In the data rows, the value 128 means zero.
Here are some points, one per row:
[165 195 121  51 130 176 147 139 182 136  81 113 108 143  94  17  96 158
 146 153  84  54 168 172 192 129  88 142  91  80 104  87  83 104 150  89]
[143 108 118 135  94 118 118 112  99 127 121  71 124 139 112  69 104 130
 109 179 102 122 137 183 108  90 223 139  91 142 172 141 176  97 189 135]
[206 104  82 164 150 123 133 106 136 102  87 213 144 131 135 153 126 191
 150 115 163  92  84 141 185 205 141 188 128 112 208 111 217 144 180 116]
[190 153 125 132 114 105 135  92 109 100 124 175 123  67 179 143 161 135
 146 147  55 173 174  79 157 168  52 116  72  86   5 106 120 118 125 155]
[ 52 166 166 108  97 136 128 139 104 173 131 124  92 145 177 128  76 228
 118 221 126  70  94 112 159  85 158 130 113 117 158 142 157 171 140 105]
[105  98  50 128 137  80 128 138 148 171 159 112  88  86 173  78 128  86
 165 103 162 115 151  96 168 207 211 175 176 108 116 170 155 101 113  96]
[107  94 180  99 133 143 170 113 169 137 183 153  76 154  43 120  86 105
 156 123 100 132  65 102 160 144  72 134 106 190 134 176 120 172 152 214]
[ 98 135 210 219 180 162 142 115 111 187 116  69 160 127 118  64 115 159
 208 160 172 132 104 106 121 149  77 123  90  49 175 116  60 147  61  80]
[ 94 113 125  85  67  67 120 114  83 116  98  86 178 110 114 125 123 115
  85 129  76 153 136 201 156 185  56 150 128 160 161  74  98  84 175  55]
[170 181  95 190 234  62 116  88 114 131 132 173 138 133 118  86 156 144
  14 123 128 191 107 169 105  92  76  98 134 153  86 165 121  89 190  98]
[116 123 130 158 220 122 175 107  96  76 109 105 125  88  51 100  77  85
 150 121 115 157  91  98 116 167 172 136 160 148 121  86 102 135 159  84]
[ 90 116 118 112 159  58  82 103 211  68 113 117 148 149  94 123 160 119
  93 130 142 107 155 113 190 136 115 110 113 191 144 152  86 130 137 129]
[191 136 131 141 164 148 114 100 108 131 101 154 173 135 234  64 147 111
 187 163 158 155  81 121  90  86 109 143 188  95 130 109 186 138 138 135]
[140 171 228 132 113 140 179 117 196 148 133 122 174 112 173  95 203 117
 150  58  84 126 154 131 111 111 154 145 209 143 207 138 109 131 175 127]
[109 172 171  95 104 112 172  87 141 123  87 157 100  69 126  39 169 113
 148 135 145 145 124  87  79 124 104 177 121 161 163  75 176 171 124 150]
[118 115 107  70 138  84 163 139  70  78 199 106  36 178  92  96 213  81
 132 106 112 111  80  76 120 155 166 133 140 137  66  92 107  78  89  91]
[130 170 147 151 136 123 166 152 147  73 238 153 141 106 141 115 132 104
 129 103 123   5 139 199 106  90 101  92 189 152 110 181 140 165 168 138]
[122  43 151 230 110  96 137  99 106 151 112 135 116  61  97  98 122 113
  93 160 141 170 151  90 141  57 112  35 137 161 151 100 163 139  90 147]
[113 174 120 122 149 160 144 196 156 160 247 126  88 107 131 113 144 142
 137 166 151 149 123 107 134 160 151  59 132  95 139 111 176  81  83 132]
[111  72 153 172 110  42 101 163  22  98 124 119 134 162 144 150 166 113
 158 117  51  97 102 156 151  89 135 179 171 121 102  81 138 161 154 173]
[124  94 121 140  86  87 134 224 125 136 190  97 119  98 141 176 158  91
  78 100 147 139 152  89  84  54  88 214 122  71 171  89 140 120 149 121]
[ 80 160 218  35 176  65 189 140 109  99 113 183 156 109 138 133 168 168
 141 143 128 139 186 134 104 111 170  95  62 108 115 175 164  88 120  93]
[108  55 124 138 226 103 140 199 183 136  98 146 123 205  94 129 149 195
  97 100  64 132 128 170 167 117  58 167 135  56 157 102 148  83  98 150]
[ 96 170 103 124 104 146 128  91  82  82 187 130 112  70 127  71 158 101
  59  70 147 181 150 146 106 176 136 183  67 151 207 172  72 215 117 114]
[ 95  79 155  80 164 159 210  94 154  86 111 149  97 102 107 150 168  89
  52 181 143  85 173 172  98 141  85  12 154  56 138 196 111 147 119 128]
[194 180 104 118 140  96 111 109 155 115 120  74  63 191 142 175 120  78
  99 175 129 156 172  97 100  93 169 197 117 125 198 100 157 152 126  78]
[100 221  92 145 110 102  93 151 171 124 118 155 223 190  94 117 142 148
  88  51 136 163  97  30  36 221 156  69 134 104 107  92 150 125 163  97]
[130 101 109 149  66 137  95  63 126 160 130 113 128 119  46 149 187 177
 204 113 129 138 101 148  97 164  99  84 151 218 191 101 110  77 104  85]
[141  41 106 116 154 164  93 175  84 133 102 185 167 132 200  77 124 154
 111  70 124 146  83 113 189 100 173 140 115 199 121 122  87 108 117  92]
[113 106 138 116 148 110  99 184 121 111 155 146 151 127 136 147 155 157
 180 130 185 128 146  94 133 126 101 106  90 143 139 102 112 101 232 174]
[108  69 109 127 223 155 164 173 163 184 172 142 155  60 112 166 174 115
 102 127 112 105 170  86  87 138  66 221 112 143 139 134 116 101  99  73]
[ 75 100 115  72 109 180 123 137  86 155 178 153 125 113 165 103 159 112
 166  79  88 157 108 132  87  94 157  82 191 123 205  94 115 183 190 102]
[144  98 196 179  80 175 131 158 102  67 140 191  88 184 130 181  56 125
 131 219 125 142 126 125 100 132 121 119 115 174 160 190 131  23 146 114]
[175 103 161 163 101  85 140 160  59 134 150 118 188 137 135  70  65  85
 121  91 146  76 118 132 154 119 142 112 111 143 132 142 155  98 102 107]
[167 135 137 138 159 182 111 122  75  74 183 111  78 132 138 154 119 155
  77 114 182  91  55 172  86 130 111 109 118 128 126 125 123 199  90  75]
[148 136  95 155 100  78  72 135  95 123 144 181 116  74 112  94  56 138
 103 160 128 151 143  97  72 129 125 113 152 125 165 160  45 164 111 164]
[170 199 137 119  64 200 134 201 100 215 111 126 149 166 108  97 174 119
  53  93 130 142 121 164 192 120  69 146 106  96 144 192 167 108 133 184]
[210 102 151  66 123 166 152 136 131 153 151  80 255 176 143 171 171  94
 132 189 107 162 139  99 156 151 142  77 134 187 178  87 146 183  94 164]
[ 67  96 104  93  83 167 149 101 142 124 189  84 221 102 119  91 128 123
 123 180 137 121 129 166  79 135 161 120 110  79  40 103  63  51 100 155]
[135  97  62 120 129 117 136 172 158  11 127  87 157  63  51 155 110 215
 146 118 156 132  77 127 178  87  76 124 183 101 111 129 164 182 141 118]
[168 122 154 163 167  80 158 132 174 143  92 117 134 120 134 172 108 162
 133  41 143 152 164 206  64 101 168 166 128  69 149  92 100 137  67 206]
[144 112 137  42 182  93 155 138 138 110 130  56 167 191 137  80 102 110
 115 158  79 128  15 152 111 148 128 151 203 163 109 203  53 118  81 177]
[137 128 144 150 116 138  77 100  68 120  91 126 116 111 148  73 204  99
 160 129  61  98  98 154 144  56 156  91  72  93 152 111 104  98 100 109]
[179 173 106 127 107  97 134 146 159 138 146  88 150 184 111  97 168 107
 154 139 187 141 158 133 245 100  43 134 126  95 106 101 120 167  97 150]
[ 91 134  24 177 128 216 125 131 100  78 113  89 171 184 155 156 214 153
 111 196 160 125 159 128 110  41 147 146 138 142 105 171  62 177 145 106]
[199 200 134  86  69 155 133 123 142  88  81 108  56 120 163 128  99 143
 162 127 137 208 116 115  72 127  82 122 185  99 132 114 107  84 135  89]
[107 120  38 165  58  91 208  96 120 144 145 148  75 192 127 163  90 127
 182 144 115 169 102 125 107 179 111 122  88 137  88 134 126 178 130 194]
[145 150 110 147 148 114 206 136 190 148 151 178 148 107  95 118  73 117
 140 159  93  76 203 124 143  94 139 107 125 164 161  54 135 165 149  60]
[138 223 110 155 126 128 145  98 163 226 143 182 190 117  44 219  58  91
 109 121 123 129  71 128 177  84 180 167 134 160 114 125  66  73  91 134]
[116 110 151 124 149 145  71 127 120 179  81  95  91 151  85 133  59 107
  88 135  73 131  95 142 192 197  43 114 108  51 155 139 155 164 126  99]
[  0 169  79 154 181 128  70  87 116 136  81 133 121 171  75  61 136  62
 157 158 184  87 151 151 128  78 140 152 215 161  81 145 197 100 121 176]
[139 119 105  77  75  96 167 181  74 116 113  43 130 164  31 133 115 168
 150  89  86 175 163 152 126  99 182  82 152  81 102 160 160 180  71 125]
[132 126  99 190  88  67 208 138 123 130  51 176 104 122 152  90 211 151
  81 174 140  82 136 142 116 146 188 151  64  83 111  88  50 154 135 147]
[131 111 110 170 123  54 111 151 159 157  95  61 179  85 247 115  88 132
 155 143 142 109 174 156 146 188 132  91 111 184  80 210 115 183 130  86]
[143 169 133 107 123  85 159 100 118 157 129 105 152 155 104 227 135  94
 167 211 121  83  63 150 125 191 112 161 113 176  84 165 174 131 138 118]
[128  79 128 104 126 129  71 144 168 166 170  76 116 123 220 108  58 161
 100 104 191 142 121 177  64 166  81 122 148 161  66  44 122 135 137 129]
[ 90  83 100 165  94 125 232  86  90 201 104 107 111 119 167 224 135 115
 111  84 178 166 156 125 126 132  83  88 125 172 117 157 121  82 137  78]
[134 142 135 121 168 162 174  59  83  59 142  69  93 115 186 206 109 172
 106  53 152 125 136 107 201  58 113 118  70 199 127 108 131   0 136 146]
[ 77  91  98 109 145 138 125  99 153 156 108  88 142 150 194 148 162 154
 198 129 127 101 125  35 107 134  95 136  84 107 126 180 134 124 159 135]
[135  73 135 151  78 142 137 108 191  70 135 199 162 171 140  54  73 165
 100 135 119 104 100  52 143  64 128 173 139 147  94 145 118 116  38 117]
[174  87 170 105 151  98  92 114  86 215 137 162 101 132 118 124  97  77
 176 116 108 170 232 171  30 142 114 182 141  99 115 170 132  96 149 124]
[148 131 188 138 144 120  69 150 138 140 118 100  93 142 102 133 188 106
  91 173 197  96  96  90 180 193 244  82 141  95 193 106  91 141  90 139]
[122  85 187  85  99 146 163  61 104 129 118 137 116  70 139 110 114 171
 100 143 178 104  85 110 130 191 109 208 187  95 102 113 114 113 203 187]
[213 108 116 165 105 143 112 205 210 154 113 118   0 141 102 126 165 145
 180 114  74 146  51 163  70  79 148  78 104 211  66 151 134 131 106  83]
[118 173 199 152  92 107  73 154 131 139 112  42 111 110 135 130 129 214
  79 155  96 153 149  82  97 120 168 158 159 221 114 124  95 122 110 211]
[143 126 179 160  54 156 111 108  97 112 124 161  90 100  87 153 163 104
 111  95 175 110 152 119 187 152 147 112 255  89  24  99 111 111 122 151]
[ 96 175 176 190 134 123  84 175 102  97 107 158 154  80  77 199 163 169
 199  81  85 102 115 143 142 167 153 136 184  91 102 236  73 148 127 101]
[105  84 176  98  69 121 100 176 248 145  82 206  96 213 174 127 134  70
 112 150 191 208 107 138 156  88 143 117 156 131 131 157  85 144 224  92]
[103 107 110 110 119  90 119  59 175 176 112 133 122  71 119 146 117 137
  96  52 149  78  65 170 156  93 137  76 124 123  98  93 202 131  88 119]
[170 128 159 135 179 136  85  44 142  50 127  65 154 178 139 143  98 112
 106  89 109 118 215  78 100  99 132 110 175 103  73 132 169 133 149  94]
[119 128  57 109 110 173 169 179  98 113  85 155 141   4 128 131  63  88
 110 166  47 167 153  83 135 123 142 138 177 136 112 148 173 123  93 106]
[ 71 130 127  84 120 176  53 140 202 149 125 103 104  71 104 152 103 141
 156  99  71 134 193  99 193 119 173 124 105 129 141 104  92 138 216 141]
[ 55 143 146 103 154 202 157 170 134  97   9 121 102 121 186 202 111   0
  88 121 139 159  93 164 141 126 123 149 120 132 104  76 153 166  81 121]
[135 136  40 126 123 182 100 156 119 111 118 166 140 197  89  76 126 160
 113 142 131 128 205 182 152 229 131  84 163 114 188 101 139  62 115 167]
[145 131 166 144 218 154 156 116  83 153 145 116 125 121 143 127  73 155
 143 124 180 214 145 133 207 107 195 115 106  84  59  91  89 169 212 109]
[128 101 127  98 175 154  99  75 108 159 120 184 102 229 165 106 104  94
  83  42  52 104 160  69 146 142 124  62  67 107 140 175 145 186 101 181]
[126 128 117 119 194 165 199 213  79 151  69 139  95 180 113 151  91 161
 158 111 151  74 205  94  87 156  96 103 137 192 132  44 102 141 127 173]
[164 204 126 128 187 165 102 191  87 144 139 146  94  70 165  95 189 117
 129 152 145 129 171 156 179 186 106 157  87 243 130 122 167 129 113 168]
[224  19 111 102 118 176  65  60 151 137 167 133 134  80  50 144 174 101
 104 193 115 118 152 115 121 119 162 171  90  78  75 173 150 146 159 130]
[152  99 123  78 128 203 125  84 126 121  36  86 147  92  61 123 132 183
 117  64 196  61 136 150  58 118 182 137  78 182 110 203 151 146 118 159]
[125 152  67  82 189  92  91 133 161 124 103 137 156  24 151 182 140  98
 161 180 114 177  47 137  82  80 134  61 100  73 192  94 135  81 141 223]
[ 59 135 148 114 126 133 143  45 127 120 187 170 122 165 119 148 158 215
 171 158 152 255 157 189 178 134 132 173 154 155 153 185 177 162  30 106]
[ 82 196 101 191 116 153 121  93 118 183 160  52 124 121 127 108 133 116
 109 133  68 125  88  73 109 101  84 136 134  83 124 162 162 126 198 136]
[ 89 120 173 237  92 210 124 136 210  54 186 121 176 143 159 146 105  99
 130  84  68 162  99 188 104 215 196 144  48  97 101  94 200 112 117 155]
[106 132 163 133 101 117  70 118  81 118 162 194 154 173  68 174 105  74
 201 123 159 110 122 173  87  86  80 139  17 156  90  50 108 169 148 126]
[162 146  71 164 110 126 150  32 139 120 190 118  76 163 182 212  86 100
 182 116  95  50 133 151 139 139 166 133 165 128 185 127  63  99 119 165]
[131 191  82  42 117 103  55 128  98 188 151 236 144 156 193 183 100 220
  84 143 115  92 117 124  93  92 158 133 158  89 118  89 129 160  85  93]
[136 129 117 103  85  59 171 179 105 105 139 105 150 141 114  97  90 128
 130  98 217 111  93  83  93 110 167 137  63 101 160 193 182  86 181 116]
[107 130 183 158  97 107  68 151 141 121 107 119 110 115 154 163 151 157
  92 174 120  65 144  86  96 176  90 145 138 125 155  86 163 135 101  86]
[141 148 117  99  83 117  55 151 143  61 108 158 130 110 162 123  72  52
 194  85 182 124 144 118 169  91  52 130  83  89 178 154 119 102  26 141]
There is one direction along which these points spread out most. For each point below, how far along it does it lie, from 0 to 99? 50 is the average, and the first point above lies past it. One standard deviation of the points above along it is 16.
[109 172 171  95 104 112 172  87 141 123  87 157 100  69 126  39 169 113
 148 135 145 145 124  87  79 124 104 177 121 161 163  75 176 171 124 150] 64
[135 136  40 126 123 182 100 156 119 111 118 166 140 197  89  76 126 160
 113 142 131 128 205 182 152 229 131  84 163 114 188 101 139  62 115 167] 73
[135  97  62 120 129 117 136 172 158  11 127  87 157  63  51 155 110 215
 146 118 156 132  77 127 178  87  76 124 183 101 111 129 164 182 141 118] 33
[143 126 179 160  54 156 111 108  97 112 124 161  90 100  87 153 163 104
 111  95 175 110 152 119 187 152 147 112 255  89  24  99 111 111 122 151] 30
[143 169 133 107 123  85 159 100 118 157 129 105 152 155 104 227 135  94
 167 211 121  83  63 150 125 191 112 161 113 176  84 165 174 131 138 118] 24
[ 52 166 166 108  97 136 128 139 104 173 131 124  92 145 177 128  76 228
 118 221 126  70  94 112 159  85 158 130 113 117 158 142 157 171 140 105] 58
[132 126  99 190  88  67 208 138 123 130  51 176 104 122 152  90 211 151
  81 174 140  82 136 142 116 146 188 151  64  83 111  88  50 154 135 147] 58
[130 170 147 151 136 123 166 152 147  73 238 153 141 106 141 115 132 104
 129 103 123   5 139 199 106  90 101  92 189 152 110 181 140 165 168 138] 29
[  0 169  79 154 181 128  70  87 116 136  81 133 121 171  75  61 136  62
 157 158 184  87 151 151 128  78 140 152 215 161  81 145 197 100 121 176] 38
[164 204 126 128 187 165 102 191  87 144 139 146  94  70 165  95 189 117
 129 152 145 129 171 156 179 186 106 157  87 243 130 122 167 129 113 168] 73
[107 130 183 158  97 107  68 151 141 121 107 119 110 115 154 163 151 157
  92 174 120  65 144  86  96 176  90 145 138 125 155  86 163 135 101  86] 64
[ 96 170 103 124 104 146 128  91  82  82 187 130 112  70 127  71 158 101
  59  70 147 181 150 146 106 176 136 183  67 151 207 172  72 215 117 114] 49
[107 120  38 165  58  91 208  96 120 144 145 148  75 192 127 163  90 127
 182 144 115 169 102 125 107 179 111 122  88 137  88 134 126 178 130 194] 28
[144 112 137  42 182  93 155 138 138 110 130  56 167 191 137  80 102 110
 115 158  79 128  15 152 111 148 128 151 203 163 109 203  53 118  81 177] 30
[ 71 130 127  84 120 176  53 140 202 149 125 103 104  71 104 152 103 141
 156  99  71 134 193  99 193 119 173 124 105 129 141 104  92 138 216 141] 64
[ 98 135 210 219 180 162 142 115 111 187 116  69 160 127 118  64 115 159
 208 160 172 132 104 106 121 149  77 123  90  49 175 116  60 147  61  80] 66
